Where one turn sends some rows of the set: a few examples, then the rows asked:
Z141: -0.583; 3.224; -0.591; -0.109; 3.513; 0.786; 0.042; 1.275; 1.000; 0.374; 1.557; -0.507; -0.188
Z460: -1.591; 0.595; 0.622; 0.625; 2.347; 3.462; 0.054; -1.686; 0.611; 0.080; -1.098; -0.155; -0.104
Z957: -2.167; 1.136; 0.719; -1.511; -0.712; -0.801; -0.659; -0.275; 2.903; 1.189; 1.151; 1.221; -0.898
Z833: -1.444; -1.332; 2.028; 0.105; 1.917; -0.812; -1.535; -1.582; 1.820; 0.338; 0.057; 1.785; -1.198
Z156: -1.159; 3.694; 1.265; -0.886; 0.717; -1.891; 1.018; -1.286; -0.971; 0.628; -0.077; 0.111; -0.959
Z913: -1.463; 3.581; 0.151; 0.445; 3.066; 1.987; -0.290; 0.749; 0.076; -0.624; 0.023; 1.123; -0.279
Z190: -0.481; -0.902; -1.410; 0.223; 1.963; -0.681; 0.715; -2.181; 0.446; 1.775; -0.598; 0.924; -1.268
Z746: -2.536; 0.355; 2.745; -0.635; -0.328; 0.250; -1.629; -1.342; 0.952; 0.432; 0.878; 1.137; -0.273
Z31: -1.274; 1.117; -2.236; -0.124; 2.249; 1.745; 0.827; -0.312; 2.533; 1.362; -0.621; 0.587; -0.718
Z888: -2.395; 1.125; 0.847; -1.397; 0.771; -1.485; -0.543; -0.185; 3.673; 1.379; 0.163; 0.991; -1.026
Z772: 0.796; 0.242; 0.398; 0.237; 2.188; -0.959; 1.483; -1.957; -0.028; -0.708; -0.060; -0.050; -3.177
Z859: 1.001; -0.286; -0.267; 0.294; 0.718; -1.990; 1.063; -1.474; 0.612; 1.091; -0.822; 0.586; -1.726
Z241: -0.918; -1.232; 1.296; -0.066; 0.583; -0.330; -1.535; -1.451; 1.417; 0.227; 1.193; 2.156; -1.187
Z735: -2.956; 3.274; 1.200; -0.691; 1.397; -1.216; 0.840; -0.297; -0.861; 1.154; -0.236; -0.665; -1.323
Z962: -1.284; 3.994; -0.358; 0.057; 2.818; 1.755; 0.170; 0.975; 0.807; -0.507; 0.047; 0.988; -0.477
Z35: -1.716; 0.865; 2.706; -0.681; 1.232; 1.637; -0.822; -0.875; 3.639; -0.779; -0.248; 0.310; -0.931
Z43: -0.681; 0.405; 1.649; -1.211; 0.463; -0.550; 0.112; -1.455; 4.245; -0.144; -0.038; 0.342; -1.913
Z763: -1.450; 2.315; -0.423; 0.602; 3.586; 2.402; 0.346; 0.993; 1.199; -0.820; -0.068; 0.222; -1.670
Z142: -2.154; -0.204; 0.418; -0.153; 2.312; -0.166; -1.587; 0.116; 3.308; 0.823; 0.291; 2.121; -0.869
Z371: -1.572; 0.755; 2.132; -0.635; 0.108; 2.213; -1.180; -0.708; 2.746; -0.734; 0.780; 0.880; -0.658
Z582: 1.647; 0.698; -0.316; 0.421; 3.443; -0.802; 0.393; -0.779; 0.171; -0.138; 1.702; -0.066; -1.396
Z578: 1.811; 1.257; 0.184; 0.422; 2.366; 0.103; 1.074; -1.846; 0.081; -1.557; 0.049; 1.070; -2.150
Z858: -3.041; 0.737; 0.529; 0.102; 1.682; 0.313; -0.163; -1.787; -0.956; 2.253; -0.904; 0.291; 0.341
Z878: -2.250; 2.608; -0.213; -1.353; 0.203; 0.438; 1.578; -1.356; 1.653; 1.996; -1.033; -0.986; -0.436
Z311: -0.308; 0.216; 1.359; -1.173; -0.713; 0.204; -0.111; -1.468; 3.313; -0.340; 1.054; 0.832; -1.699
Z345: -2.360; 3.304; 1.300; -0.530; -0.103; 0.005; 0.607; 0.139; 0.618; 1.516; -1.244; -0.906; 0.168
Z706: 1.950; 1.482; 0.837; 0.074; 2.728; 0.177; 0.964; -1.239; 0.544; -0.934; 1.353; -1.116; -1.540
Z471: -0.694; 2.970; 1.005; 0.346; 3.542; 1.723; -0.336; 0.573; -0.045; -0.304; 1.338; -0.877; 0.141
Z334: 1.094; -0.045; 1.557; 0.394; 0.301; -0.741; 1.125; -2.330; 0.137; 0.044; -1.216; -0.443; -1.536
Z240: 0.046; 0.382; 0.735; -0.485; 0.631; 1.075; 1.679; -3.355; 1.135; 0.200; -1.150; -1.044; -1.474
Z942: -0.250; 0.529; 0.203; 1.496; 2.684; 2.860; -0.446; 0.365; 0.973; -0.534; -1.028; 0.718; -0.323
Z51: 0.815; 0.220; 0.246; 0.186; 2.247; -1.112; 1.556; -1.800; 0.105; -0.594; -0.028; 0.099; -3.247
Z522: -2.763; 0.400; 3.478; -0.577; 1.041; -0.011; -1.444; -1.413; 1.572; 0.303; -0.250; 0.653; -0.401
Z719: -0.351; 3.363; 1.006; -1.037; 1.570; -1.713; 0.970; -0.575; -0.090; 1.000; 1.365; -1.555; -0.680
Z832: 1.782; 1.176; -0.554; 0.349; 2.512; -0.398; 1.035; -1.436; 0.389; -1.158; 0.194; 1.368; -2.264
Z416: -1.507; 2.191; -0.299; 0.668; 3.707; 2.401; 0.233; 0.985; 0.926; -0.834; -0.133; 0.344; -1.649
Z721: 0.108; 1.314; -1.027; 0.719; 2.105; 2.255; 0.423; 0.978; 2.717; -0.126; -0.898; 0.411; -0.832
Z491: -0.761; 2.400; 1.388; -0.229; 2.304; -1.704; 0.043; -0.799; -1.493; 1.169; 1.380; -0.799; -0.235
Z120: -2.823; 2.170; 0.758; 0.194; 0.969; -0.673; -0.389; 0.475; -0.582; 2.249; -1.015; 0.253; 0.515
Z921: -1.832; 0.080; -0.022; -0.394; 0.906; 0.679; -1.558; 0.297; 2.799; 0.602; 1.313; 2.336; -0.666
Z291: -1.397; 3.232; 0.968; -0.631; 1.149; -2.250; 0.649; -1.157; -1.415; 0.913; 0.006; 0.671; -0.766
Z370: -3.057; 3.189; 1.060; -0.639; 1.509; -1.416; 0.764; -0.248; -0.927; 1.290; -0.202; -0.513; -1.315

Z957 -> Z311
Z142 -> Z888
Z416 -> Z370
Now find these:
Z471 -> Z491
Z120 -> Z859
Z913 -> Z291
Z878 -> Z240

Where one turn sends some rows of the set: a few examples, then the rows asked:
Z45: 0.151; 0.030; 0.178; 0.754; 0.642; 3.311; -2.335; 0.720; 1.380; 3.062; -0.686; 1.603; 0.963; 1.538; -0.187; 1.416; -1.613; 1.297; 1.251; 0.576; 1.127; 1.191; -0.219; 0.631; -0.792; -0.363
Z737: -0.441; 1.637; 1.715; -0.260; 0.081; -2.061; -1.829; 0.415; 1.653; 1.222; -0.122; -0.834; 2.414; -1.536; -0.437; -0.511; -1.134; 2.716; 0.738; -0.246; -0.014; 0.702; 0.831; 2.623; -2.106; -0.574
Z614: -0.870; -1.020; 3.591; -0.931; 1.078; -0.185; 1.129; 2.397; -0.370; 0.742; 1.835; -0.568; 1.077; 1.502; 0.130; -0.399; 0.509; 0.584; 1.023; -0.631; -1.247; 1.118; 0.196; 1.594; 0.502; -0.234
Z351: 0.368; -1.681; -0.875; -0.530; -1.293; 0.591; -1.902; 0.035; 0.924; -0.075; 0.492; 0.686; 0.191; 1.400; 0.011; -2.870; 1.028; 0.510; -0.592; -0.827; -0.597; 0.052; 0.472; -0.026; -0.222; 0.487
Z600: -0.034; 0.240; -0.722; -1.573; 0.578; -0.182; -2.937; 1.025; 0.754; 1.967; -0.378; 0.383; 1.899; 1.916; 0.569; 0.755; -0.086; 1.869; -1.780; -1.526; -0.535; 1.756; 1.022; 1.761; -1.013; -0.147
Z561: -0.527; 2.734; -1.312; 1.087; 2.868; 0.016; -0.770; 0.496; 1.631; 1.367; -0.238; -1.496; 0.901; -0.347; 0.383; -1.020; -0.359; 2.119; -0.386; -1.337; 0.447; 1.049; -0.660; 0.944; -1.219; -0.215
Z227: -0.067; -0.322; 0.054; 1.501; -2.165; 1.090; 2.083; 0.377; 0.480; 1.524; -0.146; -0.229; 2.702; -0.087; 1.589; 2.588; -0.046; 2.020; 1.138; -1.564; 0.244; 0.354; 2.596; 1.007; 0.141; 0.235
Z963: -1.375; -1.971; 1.110; 2.350; 0.155; 0.083; 0.237; 0.662; 1.773; 0.987; -0.432; -1.382; -0.843; -2.846; 0.429; -0.088; 0.377; 0.578; 0.441; 0.497; 0.255; 0.102; -0.597; -0.646; 0.673; 0.437
Z825: -0.315; 2.257; -1.572; 1.271; 1.821; -0.242; -0.879; 0.455; 1.633; 0.525; -0.048; -0.893; -0.207; -0.223; 0.054; -2.903; 0.507; 0.551; 1.078; -1.230; 0.373; 0.372; -0.682; -0.217; -0.027; 0.138
Z680: -0.737; 2.170; 0.861; 0.447; 0.020; -1.500; -1.325; -0.439; 1.337; -0.276; 0.666; -0.763; 1.855; -0.961; -0.667; -1.877; 0.105; 3.637; 2.606; -0.573; -0.138; -1.040; 0.778; 1.633; 0.473; 0.144
Z780: 0.014; 0.116; -0.370; 1.370; 0.588; 3.955; -1.652; -0.115; 1.134; 1.955; 0.011; 1.604; 0.840; 1.762; -0.174; 0.332; -0.814; 2.247; 2.120; 0.391; 0.995; -0.184; -0.434; -0.180; 0.800; 0.224
Z871: 0.278; -1.028; 1.470; -2.178; 0.465; 1.367; 0.479; 1.029; -0.333; -0.983; 0.154; 1.320; 0.698; -0.650; 0.555; 3.545; 1.244; -0.617; 0.039; 0.698; 0.259; -0.329; -0.060; -0.125; -0.794; -0.620
Z10: 0.287; 0.193; 0.559; -1.065; 1.508; 1.779; 1.244; 0.509; 0.595; -0.485; -0.472; 0.793; 1.250; -0.746; 0.183; 4.945; 1.490; 1.161; 1.439; -0.893; -0.129; 0.242; 1.015; 0.663; 0.036; -0.311
Z19: 0.236; 1.651; 3.725; -1.373; 1.850; -0.679; 1.392; 1.027; 0.574; 1.499; 0.616; -0.380; 1.845; 2.453; 0.678; 0.989; 1.075; 1.942; 1.602; -1.366; -0.238; 1.193; 0.759; 0.335; 0.566; 0.996
Z640: -0.047; -0.679; 0.901; 0.666; 1.456; -0.766; -4.054; 0.222; 1.195; 0.438; 0.650; 1.365; 0.759; 0.166; 0.778; 3.303; -0.544; 3.530; 0.367; -0.738; 0.851; 0.654; 1.604; 0.536; -0.676; -0.301
Z727: 0.585; -0.572; 0.000; 0.472; -0.057; 3.117; -2.108; 0.559; 0.996; 2.808; -0.371; 2.784; 1.154; 1.022; 0.371; -0.244; -0.811; 0.397; 1.392; 0.182; 0.705; 0.533; -0.724; -1.059; 0.136; 0.526
Z413: -0.367; 1.971; -0.642; -0.058; 1.848; -0.804; -1.745; 1.212; 0.913; 1.206; 0.015; -0.676; 0.392; -0.199; 0.748; -2.260; -0.329; -0.064; -1.037; -0.342; 0.647; 0.863; -1.325; 0.002; -1.552; -0.278
Z136: -2.331; 0.601; 1.032; 0.199; 1.576; -1.509; -2.339; 2.299; 0.107; 2.078; -0.427; -0.797; 0.109; -1.142; 1.199; 2.171; 0.092; 0.497; 0.462; 0.318; 0.323; 0.416; -0.578; -0.136; 2.302; 0.034
Z999: 0.715; 1.184; -1.275; 0.405; 0.212; 1.019; -1.203; -1.380; 2.435; 0.273; -0.855; -0.813; 0.375; 2.702; -0.570; -0.283; 1.068; 3.444; 0.944; -1.621; 0.402; 0.464; 1.945; 0.999; -0.227; 0.677
Z722: 0.769; -0.266; 0.700; 0.660; -1.435; -0.763; 1.254; 0.140; 0.257; 0.121; -0.910; -0.028; -0.480; 3.158; -1.244; 1.575; -1.209; -0.474; 2.226; 0.030; 0.282; -0.333; -1.121; 0.771; -0.061; 0.850
Z911: 0.154; -0.971; 0.720; -0.019; -0.715; -0.283; 1.550; 0.400; -1.233; 0.518; 0.285; 0.513; 1.745; 2.242; 0.091; 2.001; -1.673; 1.073; -0.405; -0.233; -0.523; -0.754; -2.423; 0.590; -0.073; 1.055
Z877: 0.958; 0.215; -0.004; 0.737; -0.391; -0.774; 1.879; 0.373; 0.334; 1.727; -1.258; 0.790; 1.785; 1.824; -0.443; 2.983; -1.110; 0.867; 1.799; -2.282; -0.815; 0.709; -0.888; 0.756; 0.623; 1.573
Z524: -0.244; 0.142; 0.894; -0.886; 0.986; -1.117; 1.113; -1.123; -0.316; -0.380; 1.066; 0.102; 0.798; -2.688; 1.659; 0.893; 1.332; 2.106; 0.284; 0.786; 0.397; -2.389; 0.712; -0.447; -0.071; 1.287
Z597: -0.390; 1.833; 1.760; 1.008; 1.306; -0.729; -0.287; -0.668; 2.265; 1.650; -1.677; -1.639; -0.199; -0.672; 1.193; 2.051; 0.751; 2.334; 0.569; 0.691; 2.110; -0.169; -0.182; -1.758; 0.452; 1.341
Z338: 0.824; -0.932; 0.488; 1.834; 0.505; -0.171; -2.719; -1.333; 2.138; -0.840; 0.561; 1.419; -0.220; 0.035; 0.362; 1.276; 0.721; 3.554; 2.062; -1.055; 1.130; -0.411; 1.802; -1.081; 0.204; 0.790
Z654: 0.665; -0.213; 0.752; -1.032; 0.191; 1.482; 1.046; 0.173; 0.732; -1.693; -0.366; 1.067; -0.416; -0.211; -0.316; 2.860; 2.218; -0.603; 2.774; -0.004; 0.431; -0.655; 0.941; -0.478; 0.559; -0.122
Z152: -0.035; -0.292; 0.447; -0.660; 0.814; -2.157; 0.442; 0.599; 0.828; 1.524; -0.340; 0.584; 0.503; -3.741; 0.873; 1.981; 0.894; -0.320; 1.545; -0.831; -0.481; 0.400; 2.155; 1.105; -0.589; 0.609
Z283: -0.414; 0.157; 0.293; 0.545; -3.125; -0.114; 0.112; 1.301; -0.232; 0.429; 0.056; 0.073; 0.538; 1.618; 0.950; 1.262; 0.401; -0.763; 2.916; -0.138; 0.828; -0.418; 2.651; 0.513; 1.447; -0.277
Z925: 0.226; 1.332; 1.699; -0.924; -1.008; -2.568; -1.954; 0.189; 1.146; 0.679; 0.227; 0.667; 2.237; -1.684; 0.232; -2.762; 0.026; 1.202; 1.144; -0.356; -0.090; -0.318; 0.177; 0.153; -0.899; 0.597
Z846: 0.757; -0.472; 3.910; 0.026; 0.442; 0.182; 2.654; 0.396; 1.678; 0.576; 0.534; -0.928; 0.367; 1.466; -0.207; -0.872; 1.143; 0.952; 1.894; -0.727; -0.165; 1.153; 0.891; 0.327; -0.781; 0.743
Z738: 0.428; -2.804; 1.080; 0.716; -0.244; -0.892; -3.861; 0.430; 1.145; -0.228; 1.046; 2.284; -0.206; -0.789; 0.763; 0.633; -0.009; 1.096; 0.415; -0.410; 0.502; 0.350; 1.063; -0.858; -0.785; -0.021
Z853: -0.946; 1.369; 0.982; -0.968; 1.286; -1.899; -0.504; -0.092; 0.284; -0.313; 0.143; -1.201; -1.169; -0.977; 0.181; 2.451; 0.604; 0.846; 2.136; 1.625; 1.159; -1.257; 2.055; 1.958; -0.309; -0.277
Z57: -0.119; 0.277; 1.486; -0.739; -2.571; 0.262; 0.437; 0.577; -0.938; 0.878; 0.434; -0.023; 2.257; 1.673; 2.347; 2.186; -0.386; 0.945; -0.702; 1.052; 1.612; -0.834; 1.418; -0.133; -0.776; -0.039

Z597 -> Z963
Z722 -> Z911
Now find these:
Z338 -> Z738
Z524 -> Z152
Z999 -> Z351
Z10 -> Z654
Z846 -> Z614
Z283 -> Z57
Z561 -> Z825
Z780 -> Z727
Z737 -> Z680

